One turning vector, and how many steps it has turned:
The counts run from 0 to 479.
[134 144 119  94 125 129 114 107 129 109 141 143 104 143 136 131  86 110
  88 137 112 115 154 127 128 157 123 170  98 151 127 124 138 104 151 162
 117 153 165 142 139  78 170 171  65 114 148 152  92 129  90 172  82  91
 120 167 115 131 109 109 160 177 143] : 374
[180 137 128 106 134 117 121 107 125 103  94 153 127 141 155 120 120 119
  90 138 127 121 186 146 110 131 110 136  75 136 126 110 135 117 130 160
 117 133 161 119 122  79 184 154 120 146 153 158 104 129  93 128  66 117
 117 187 142 139  76 129 140 159 182] : 126
[146 128 145  95 126 156 103 110 135 123 168 182  99 134 148 114 100  87
 107 115 109 135 160 137 134 139 117 120  82 152 106 126 155  97 139 163
  98 171 152 103 115  76 180 146  77 122 147 135 114 126  73 148 108  85
 109 169 131 145 108 120 141 130 137] : 91
[159 110 119 126 112 104 117 125 114 108  95 177 112 152 143  88  89 100
 108 126 128 123 167 154  98 156 119 122  91 124 112 119 158 111 134 165
 107 147 157 108 124  74 178 151 100 147 141 146 103 101  81 138  82 135
 141 179 157 138  83 150 148 159 169] : 397
[122 105 147  98 138 103 114 116 121 100 115 158 131 139 153 117  87 120
 126 128 147 125 149 120 101 133 135 133 108 164 115 126 154 132 156 169
 124 167 151 128 120  78 165 173 109 115 155 163 124 114  81 170  76 115
 145 186 154 150 106 138 167 181 166] : 407
[151 104 161 113 128 118 113 111 118  89 103 184 122 137 164 140  97 146
 140 117 127 142 114 161 111 135 124 105  88 133  77 118 176  98 130 144
 120 150 115 135 116  99 144 176 125 103 160 163 125 131  78 142  72  99
 128 165 143 129 104 147 153 129 184] : 310
[146 149 162 118 151 130 120 127 164 120 147 138 120 150 151 146  57 129
 140 140 131 126 142 146 133 134 131 143  85 125  88 108 156 102 162 147
 109 142 122 140 146  87 171 161  79  74 164 158 134 136  83 148 110  68
 127 164 149 144  96 100 136 155 157] : 462
[178 128 164 110 137 115 135  94 146 100 125 133 121 158 161 144 109 122
 139 130 119 131 147 159 140 132  97 131  62 137  89  92 167 115 143 166
 103 142 130 133 132  91 173 158 100 119 173 169 119 125  96 113  93  59
 121 152 142 127  95 130 141 146 157] : 450
[135 123 132  99 122 107 107 142 154 117 140 148 101 136 123 112  77  86
  89 126 137 137 174 127 119 157 113 157 108 129 136 115 161 128 140 160
 104 145 171 119 112  66 158 154  87 111 144 139 104 112  73 154  92 140
 124 185 143 162 121 119 148 167 156] : 388
[124 131 117 115 121 114 105 128 135 112 128 151 104 144 123 116  59 110
  95 139 120 116 145 126 114 171 124 155  97 149 140 138 139  99 136 159
 118 140 161 129 143  81 156 163  67 117 148 146  90 116  76 171  76 104
 138 164 137 122 116  97 156 181 158] : 380
[127 145 122  98 125 143 109 101 132 108 144 151 102 138 133 137  76 116
  92 124 105 115 147 114 136 152 120 169  95 149 140 119 151 110 161 151
 115 151 177 128 129  81 146 172  66 108 149 135  94 144  90 180  84 107
 129 177 129 125 114 116 149 179 150] : 373
[147 117 156 118 119 136 132 127 120 109 135 179 111 159 165 110  81 112
 151 117 120 129 127 183 127 150 120 113  80 121  75 111 196  97 148 141
 105 143 123 132 125  78 168 161  96 118 151 151 127 120  91 132 115  90
 134 161 152 123  89 153 134 131 141] : 187
[150 127 166 110 127 127 115 130 160 126 153 151  98 146 126 136  66  96
 140 139 143 142 142 160 147 150 116 149  85 111  86 101 197 107 166 141
  92 150 145 134 123  58 154 166  89 106 152 156 123 121 105 138 107  93
 114 159 148 142 110 113 127 142 145] : 64
[168 134 113 119 122 117  96 112 118 106  92 180 121 136 135 127  87 139
  86 130 124 111 159 143 112 141 122 152  90 110 125 128 142 106 144 153
 113 130 167 114 133 103 155 166  93 112 137 144  98 145  91 156  64 130
 125 197 131 136 107 128 150 174 198] : 256
[159 117 153 110 122 147 117 126 147 114 146 152 120 154 173 122  91 101
 155 119 102 118 134 172 122 139 119 115  75 133  82 125 172  87 131 146
  85 139 123 126 127  99 161 151 102 101 154 143 117 106  84 117  87  55
 118 158 151 129  89 138 145 119 174] : 322
[136 127 132 120 136 138 122 138 152  93  86 139 149 151 166 136  64 134
 134 137 125 101 150 144  96 139 130 127  77 130 128 114 167 105 131 136
 131 131 138 131 118  72 133 158 135 110 142 150 104 140  82 164  69 109
 154 186 171 135  74 144 127 157 167] : 20
[182 123 159  97 142 154 113 105 145 127 163 145 117 127 146 120  99 105
 100 132 120 135 151 152 141 154 102 118  81 133 115 104 167  90 128 150
  89 141 140 105 109  82 179 143  98 119 152 148 118 135  65 109  80  90
  99 175 136 156 107 113 144 131 160] : 220
[127 122 165 102 122 113 118 144 154 109 108 156 134 143 171 128  95 105
 138 126 131 129 147 149 107 131 119 125  85 141  81 109 178 132 122 173
 106 156 127 156 126  84 163 158 100 132 148 177 109 110  78 169 105  94
 147 166 154 160  95 148 144 156 139] : 300
[156 127 156 123 127 137 101 123 130 116 134 197 104 133 126 121  76 116
 115 131 134 149 136 173 114 164 113 103  80 109  80 114 181  72 136 138
 116 156 125 122 130  68 170 164  92 121 138 147 130 137  71 134 103 109
 114 161 142 146  92 118 123 121 155] : 79
[122 116 176 102 136 100 139 126 158  90 136 148 102 140 137 141  72 106
 148 120 134 150 133 139 141 138 117 134  95 132  94  93 201 137 161 155
 106 163 134 129 111  67 152 174 106  92 171 164 116 127  80 143 101 104
 127 160 152 153 112 138 142 156 142] : 178
[163 128 156  97 138 148  98 110 129 116 153 190 107 133 144 120 106 102
  98 119 123 147 149 153 129 156 112 119  86 125  86 108 179  93 139 152
 107 170 140 123 121  75 178 158  87 121 140 139 130 139  78 137 106 108
  98 172 130 162 100 126 144 127 152] : 85
[156 138 161 116 109 125 113 113 146 124 135 164  84 150 131 132  76 108
 139 133 137 140 138 164 149 151 109 149  84 114  78 109 192 113 160 132
  92 142 151 124 117  60 146 181  89 111 161 149 127 124 127 129  92  96
 111 146 145 132 104 119 131 135 160] : 65
[170 118 107 123 113 111 109 119 111  92 103 167 127 142 134 108  88 119
  94 120 110 114 162 165 116 148 112 140  83 106 128 124 160  90 128 163
 106 128 156 121 133  95 169 144  91 128 135 150  84 133  76 145  76 122
 136 192 134 122 107 151 145 165 173] : 262
[184 152 155 104 155 158 113  90 145 113 122 169 113 140 128 143  88 129
 102 140 117 136 147 148 135 153 111 127  74 107 103  89 172  95 144 136
 114 142 144 105 127  82 158 163  94 120 139 132 115 164  90 132  84 113
 102 169 144 146  88 123 114 130 170] : 350
[152 110 156 111 118 125 115 142 176 107 130 137 134 135 155 135  91  98
 144 124 127 131 161 167 121 123 105 125  63 129 102 113 183 108 111 174
  89 134 121 127 116  95 146 124 111 104 149 171  95 110  72 128  90  74
 136 165 161 147 110 137 129 139 161] : 436
[176 136 127 121 154 164 104 100 118 117 134 146 134 143 134 124  71 131
 100 148 127 119 149 135 124 153 123 128  73 125 141 116 157  86 164 120
 121 137 152 110 120  67 162 167 113 111 143 133 130 156  80 138  65 110
 121 197 149 131  82 121 130 153 166] : 236
[152 113 156 101 101 118 102 140 154 117 123 144 138 140 177 133  97 113
 142 126 140 118 157 159 122 117 113 143  81 135  93 125 161 121 126 176
  92 131 133 157 120 100 153 151 117 102 160 184 103 101  90 148  80  78
 134 173 145 149 120 131 163 164 179] : 429
[168 133 115 116 105 150 102 124 141 115 127 156 105 132 146 106  91 101
  98 131 119 127 175 155 129 154 112 131  60 145 145 132 152  99 117 137
 110 123 156 105 109  56 149 145 120 123 141 131  98 117  82 133  68 106
 122 177 152 122  86 113 129 132 165] : 113
[145 118 130 132 111  89 108 146 132 109  94 175 124 156 158 110  67 113
 135 132 147 124 146 167  99 147 128 138  85 122  90 126 177 120 147 141
 109 140 143 141 127  75 147 169 118 107 150 145 127  98 101 142  81 121
 142 169 160 134  76 156 146 146 178] : 289
[155 142 168 112 140 153 103 100 156 139 133 127 129 139 162 145  72 139
 138 155 118 125 106 126 129 152 119 130  75 144  98 116 154  97 137 137
 109 137 128 138 133  93 148 173  93 100 148 153 131 131  82 152  61  76
 131 152 161 138 105 114 155 156 178] : 332
[132 122 155 118 118 135 131  99 137  92 129 144 105 153 135 134  72 123
 165 128 100 123 104 152 147 158 112 138  71 124 109 107 192 100 157 138
 101 144 149 121 125  75 123 179  96 112 154 147  95 137  97 151  74  87
 147 146 159  99 120 145 133 158 147] : 54
[122 108 163  95 125 122 110 138 172  91 126 173 114 141 155 138  93  97
 146 111 130 137 148 152 109 117 122 118  94 143  79 109 187 119 135 171
 102 169 122 123 111  87 145 156 116  97 159 158 116 110  73 156 103  83
 125 166 159 163 101 139 136 128 157] : 307
[112 104 143 113 112 142  98 139 141  97 120 157 138 135 164 124  62 111
 151 117 133 118 147 137 104 126 135 131  80 150 126 141 172 103 138 153
 116 147 134 137 105  83 124 153 121  88 145 151 112 115  67 175  83  93
 159 189 171 132 117 140 141 154 167] : 420
[157 112 167  96 110 121 119 105 133 108 130 166 115 148 181 131 120 120
 147 118 114 124 138 165 130 130 112 120  88 143  65 121 171 116 139 163
  92 152 126 136 115 109 171 166 104 112 169 159 121 115  99 127  84  70
 111 168 140 139 103 137 158 133 182] : 315
[158 116 118 109 137 113 121 124 137  86 120 150 123 146 157 114  82 116
 120 120 117 129 173 149 124 144 119 133  75 146 144 125 168 116 141 130
 120 134 152 108  95  72 143 153 142 103 165 127 112 121  77 118  66 114
 123 196 157 126  68 145 139 135 179] : 5
[159 133 125 107 131 145 103 130 145 123 147 131 126 135 152 116  91  92
  90 143 130 128 177 144 112 153 105 136  74 152 146 124 142  90 112 160
 114 146 146 142 131  64 180 141 102 134 140 155 104 107  63 139  73  87
 127 176 144 140  86 107 147 151 143] : 111
[167 140 143 124 150 141 121 104 153  98 121 157 119 168 150 143  80 121
 143 133 116 128 140 167 123 138 114 131  57 115  91 100 185  95 157 130
 112 154 125 118 135  76 146 161 108  99 148 140 132 142 101 125  98  77
 124 162 155 122  69 139 112 119 156] : 458
[130 163 148 112 139 161 106 112 161 113 126 165 121 141 142 152  67 125
 116 136  96 135 114 140 124 155 119 139  73 126 100 101 161  85 131 140
 127 150 130 127 139  81 135 165  70 101 131 141 101 156  70 175  97  92
 139 161 146 133 100 119 120 146 140] : 474
[135 107 136 118 106 120 113 109  97 101 102 179 129 143 174 109  87 141
 149 125 136 117 144 150 115 129 131 124  82 159 115 139 154 121 150 151
 122 135 161 128 105  86 158 171 122 115 154 159 115 123  96 166  71 114
 149 192 153 109 104 156 159 173 171] : 412
[113 120 133 109 122  90 114 127 176  90 105 136 111 145 137 145  67 110
 133 122 126 119 151 131 124 124 123 174  90 133 119 119 169 130 150 158
 104 145 149 140 124  89 118 169 100  88 162 152  87 119  96 176  77  99
 140 164 149 131 121 132 145 171 177] : 157
